(in the rows, 128 means zero)
The rows of X fall into 5 groups, which share some directions, and each row is roughly a mix of its group's hidden directions.
X (187 x 11):
[[121  82 171 121 119 133 166 137 141 108 138]
 [159 167 130 152 149 129  85 160 123 130 126]
 [119 156 145 110 160 124  98 105 116  81 118]
 [128 110 146  80  90 128 154 133 114  97 117]
 [122  86 153 113 138 117 141 108 171 127 161]
 [169 148 106 168 117 124 110 135 142 167 132]
 [117 172 141 151 135 112 116  98 128  82 116]
 [121 158 103 171 141 123  77 119 130 128 135]
 [126 138  77 169 146 141 100 118 140 149 131]
 [110  75 118 124  90 125 149 136 142 157 139]
 [148 146  97 152  96 120 150 101 142 167 117]
 [ 96 108 152 100  87 108 136  98 126 109 142]
 [157 149 118 155 174 144 116 165 128 146 120]
 [ 84 107 167 121 145 119 137 119 119  85 127]
 [140 180 141 137 153 119  87 122 107 107 131]
 [147 111 118 113 141 169  81 155 127 149 134]
 [152 169 138 126 159 123  83 122 116 101 117]
 [122 164 104 140 102 136 104 145  86 114 101]
 [147 105 124 124 123 115  85 171 136 166 135]
 [131  87 123 109 161 125 109 172 128 146 151]
 [148 184 128 132 162 112 144 122 109 136 101]
 [142 168 148 109 150 129 100 109 118  85 114]
 [148  88 103 138 163 158 120 146 142 151 149]
 [146 132 113 137  81 118 156  90 156 147 117]
 [147 128 104 158 181 130 144 160 122 147 138]
 [109 128 159 129 141  94 179 111 124 100 122]
 [108 100 104 152  95 121 160 123 153 163 132]
 [166 168 131 160 117 115 135 110 149 161 136]
 [174 127 112 143 160 143 144 153 122 168 129]
 [125  96 161  98  85 113 149 127 130 101 133]
 [158 101  95 154 143 151 116 153 145 160 138]
 [131 177  89 133 141 115 109 108 107 148 108]
 [143 156  93 136 122 144 122 163  93 153 103]
 [121  98  98 151 101 120 159 125 148 170 135]
 [139 157 161 106 153 129  94 120 113  86 126]
 [153 101 115 138 171 160 106 143 149 143 148]
 [104 159 162 132 127 117 148  99 115  83 139]
 [139 129 130 108 140 165  65 142 130 135 139]
 [141  95 141  93 113 118 184 137 131 132 119]
 [118  82 154 128 150 154 170 142 143 122 134]
 [140 119 118 139  76 121 165  97 149 148 122]
 [137  95 182 107 141 119 119 126 157 109 146]
 [118 177 120 132 126 112  76 118 107 113 124]
 [146 174 112 148 150 129  84 108 130 109 120]
 [134 162 108 130 111 137 107 162  82 131 101]
 [ 82 107 155 141 173 132 134 122 127 100 130]
 [117 154 110 141 128 157  92 155  83 116 119]
 [ 98 167 156 106 110 106 125 107 111  99 114]
 [174 142 102 117  93 123 135 131 134 172 126]
 [132  99 120 100 130 170  92 145 134 162 139]
 [145 123 141 140 175 144  85 139 140 107 155]
 [ 90 101 171 120 161 136 142 132 126 100 133]
 [146 126  99 158 100 122 171 106 142 160 123]
 [ 97  85 136  85 102 140 150 135 118 120 134]
 [159 178 111 152 128 121  87 126 112 129 124]
 [ 97 161 141 114 100 104 148 104 107 106 101]
 [ 98 123 162  88 110 121 114 115 114  86 128]
 [ 99 101 152  99 150 139 104 161 111 100 137]
 [157 109 108 130 121 129  94 167 134 172 134]
 [129  77 158 119 132 151 152 154 153 128 148]
 [118 143 127 145 101  93 180 100 131 118 117]
 [ 95  85 133 134 169 161 139 131 144 128 140]
 [109  78 129 144 138 160 116 136 157 123 160]
 [112 136 130 163 130  89 171 102 135 102 129]
 [ 87 147 148 100 101 105 145 109 104 111 110]
 [113  75 115 124  95 129 150 145 138 161 138]
 [ 97 143 139 112 105 101 169 108 104 112 104]
 [ 98 121 121 101 111 117 162  96 122  86 115]
 [120 109 160 121 152 110 144  94 170 112 152]
 [136  91 126  98 118 134 151 145 145 178 147]
 [100  73 144 127 121 145 119 132 154 110 158]
 [ 96  92 152 144 171 141 146 138 138 104 135]
 [106 164 155 127 139 124 128  99 114  77 135]
 [141  84 103 114 111 140 126 159 136 172 125]
 [135 142 100 143  83 134 165 104 134 147 102]
 [119 105 105 150 131 164  88 132 146 122 166]
 [113  74 116  98 103 143 155 131 129 152 137]
 [166 160 143  98 149 130 103 115 113  94 115]
 [126 126 171 120 156 100 137  95 159 106 145]
 [111  88 127 134 105 162  93 152 138 104 143]
 [ 94 115 160  87 108 119 120 113 115  91 134]
 [109 144 135 139 144  93 178 109 117  99 112]
 [139 184 110 142 142 129 133 130  94 129  93]
 [133 103 125 107 152 164  81 154 127 145 144]
 [120 135 127 143 106  91 188 110 125 122 116]
 [118 110  81 149 147 135 111 112 151 168 140]
 [130 119 115 171 182 119 151 142 136 131 149]
 [105 137 148 137 125  87 180 105 131 108 121]
 [103 151 147 103  91  97 162 107 117 121 116]
 [ 91 120 135 102  94 118 137  91 128  90 123]
 [144  93 101 129 127 134 110 161 141 179 136]
 [114  75 109 125 113 140 160 135 155 154 140]
 [163 151 142 149 136 133  96 177 124 148 125]
 [117 107 121 114 174 132  98 173 110 134 142]
 [124  71 147 113 132 135 142 122 164 138 156]
 [152 150 127 106 120  99 161 138 104 165  99]
 [121 124 105 157 140 103 189 110 138 132 121]
 [121  85 102 127 103 139 171 126 153 152 121]
 [119 177 136 153 132 112 106 105 126  85 118]
 [ 99 102 152  83 117 118 152 106 116  99 126]
 [130 159  87 155 128 153 124 150  96 141 102]
 [121 175 126 159 123 111 120  99 124  88 111]
 [115  80 169 123 138 137 162 141 143 112 140]
 [138 107 104 119 122 163  82 150 132 161 144]
 [154 117  95 126 180 119 109 153 120 153 139]
 [163 165 123 129  92 119 130  85 139 140 112]
 [117  96 119 142  91 128 171 146 140 162 140]
 [126 168  85 127 128 104 119  96 106 144 103]
 [100 137 128 130  82 130 144  82 130 105 105]
 [121  88 110 116  96 127 175 124 150 150 118]
 [ 84  95 147 125 169 146 139 130 128  99 130]
 [122  90 141 100 148 140 113 180 111 130 144]
 [120  70 145 123 117 139 171 130 147 117 135]
 [157 177 158 123 111 117 106  98 148 123 126]
 [134  75 142 133 128 158 154 149 158 131 147]
 [105 140 117 142 188 134 112 150 106 107 127]
 [129  79 157 123 135 151 170 142 148 133 140]
 [120 145 104 163 118  93 177 111 134 129 116]
 [172 148  98 119 102 100 145 131 128 161 116]
 [128 159 127 149  83 125 150  83 141 130 111]
 [122 175 101 120 114 107 101 101 100 122 108]
 [146 186 123 153 131 122 132  89 135 118 110]
 [107 163 157 129 137 123 137  98 115  77 130]
 [115  86 101 141 135 160 125 135 153 149 164]
 [107  80 128 118 150 142 135 176 109 126 141]
 [153 103 105 128 120 136  98 165 136 174 131]
 [117  77 160 103 137 128 152 120 158 128 148]
 [114  73 130 108 110 134 167 137 150 145 129]
 [ 98 139 163 113 129 125 160 104 110  84 137]
 [115 173 122 162 126 107 124  97 129  92 114]
 [137  83 155  87 141 145 133 148 134 148 152]
 [118 104 165  95 112 138 128 157 125  84 136]
 [119  93 179 110 139 112 136 111 155 109 146]
 [ 94 129 165  98 113 120 129 110 111  85 141]
 [106 155 161 127 125 114 150  93 118  82 127]
 [145  91 115 110 125 138 104 172 128 168 133]
 [100 162 140 115  85 108 134 106 107 111 103]
 [144 101 108 124 133 173  84 144 134 152 140]
 [115 162 143 152 125 111 166  89 127  97 133]
 [144 168 146 119 143 118  84 118 114  91 116]
 [167 176 101 136 108 115 100 140 119 140 121]
 [122 176 120 163 126 109 123 105 123  93 106]
 [162 132 102 152 135 143  97 160 138 168 126]
 [136  86 107 129 111 130 163 133 166 162 131]
 [124  92 110 134  98 141 171 147 137 164 133]
 [110 163 156 128 138 120 137  93 118  79 123]
 [132 170  97 143 119 140 112 150  87 131 102]
 [123  98 109 151 114 120 149 146 153 179 146]
 [131 157 117 149 106  85 177 117 128 125 116]
 [114 125 161 107 160 135  91 159 107 104 142]
 [115 167 166 112 109 125  90 105 133 104 122]
 [ 95 162 144  96 100 113 124 118  98 114 102]
 [ 89  79 150 132 157 143 145 126 142 112 140]
 [113 108 143 135 178 139 132 172 112 109 145]
 [106 126 128 142 117  93 189 106 130 123 119]
 [131  87 117 126 105 129 177 141 135 167 130]
 [123 178 115 162 117 108 116 105 123  95 114]
 [120 102 180 103 129 129 174 130 124 115 126]
 [114 136 125 143 117  85 188 111 134 126 125]
 [118  81 171 120 131 148 165 133 143 124 141]
 [126  97 143 128 136 113 146  88 175 129 157]
 [ 91 108 169 143 162 142 124 134 131  95 140]
 [130 164 152 138 150 130  82 126 100  96 131]
 [143 186 131 125 147 108 133 128  94 131 100]
 [118 152 135 147 118  83 174 106 129 105 124]
 [128  80 130 132 150 149 176 138 149 145 132]
 [124  85 107 115 107 130 170 130 156 158 131]
 [131 172 133 138 151 115  86 102 127  94 125]
 [120 174 103 132 120 107  86 115 105 109 114]
 [107 155 153 128 110 110 147  88 122  84 128]
 [170 158  88 139 103 121 118 128 131 163 123]
 [135 165 147 119 139 100  96 104 117  85 120]
 [ 85 107 170 133 152 124 137 118 123  89 131]
 [147 173 150 116 150 129 103 108 118  88 116]
 [127 175 130 159 128 114 111 106 122  85 112]
 [122 168 146 144 109 123 136  79 139  97 114]
 [110  73 124 108 106 136 163 142 149 143 130]
 [143 173 151 136 156 120  87 122 108 105 131]
 [109  84 125 117 108 117 167 117 169 135 137]
 [133 164 154 110 158 131  90 125 113  90 122]
 [140  86 147  89 143 149 133 158 128 157 138]
 [114  80 118 113 121 142 174 138 152 150 128]
 [136 181 142 142 154 112  97 110 109 105 129]
 [129 142 128 150  73 132 165  98 135 139 115]
 [138 169 155 130 155 124  86 128 103 101 131]
 [160 129 108 154 102 147 115 159 135 173 135]
 [139 167  89 150 121 142  95 145  97 136 121]]

Here is one row of each group, with its name. Which group are the others in?
[140  91 134  90 143 152 123 161 129 165 138]  P
[146  88 106 122 131 142 124 163 136 177 127]  C
[148 122 139 109 150 121 166 153 112 176 112]  Z
[108  90 112 155 111 124 166 140 150 159 141]  B
[131  92 159  92  98 116 167 133 131 115 129]  A

[134 183 154 143 129 125 124  94 137  96 118]  B
[127  94 118 126 102 142  86 168 137 134 156]  Z
[142 171 120 140 120 132  93 154  90 118 104]  Z
[128 181 104 122 125 107  91 121 101 118 112]  A
[146 175 140 133 148 113  91 108 120  95 117]  C
[137 170 129 155 182 133 109 122 129 110 118]  C
[139 126 136 113 149 167  67 134 138 127 144]  P
[163 138  83 126  92 122 108 130 140 162 133]  A
[ 99 101 157  76 122 137 132 124 110  99 127]  C
[130  86  91 144  96 162 124 139 144 146 136]  Z
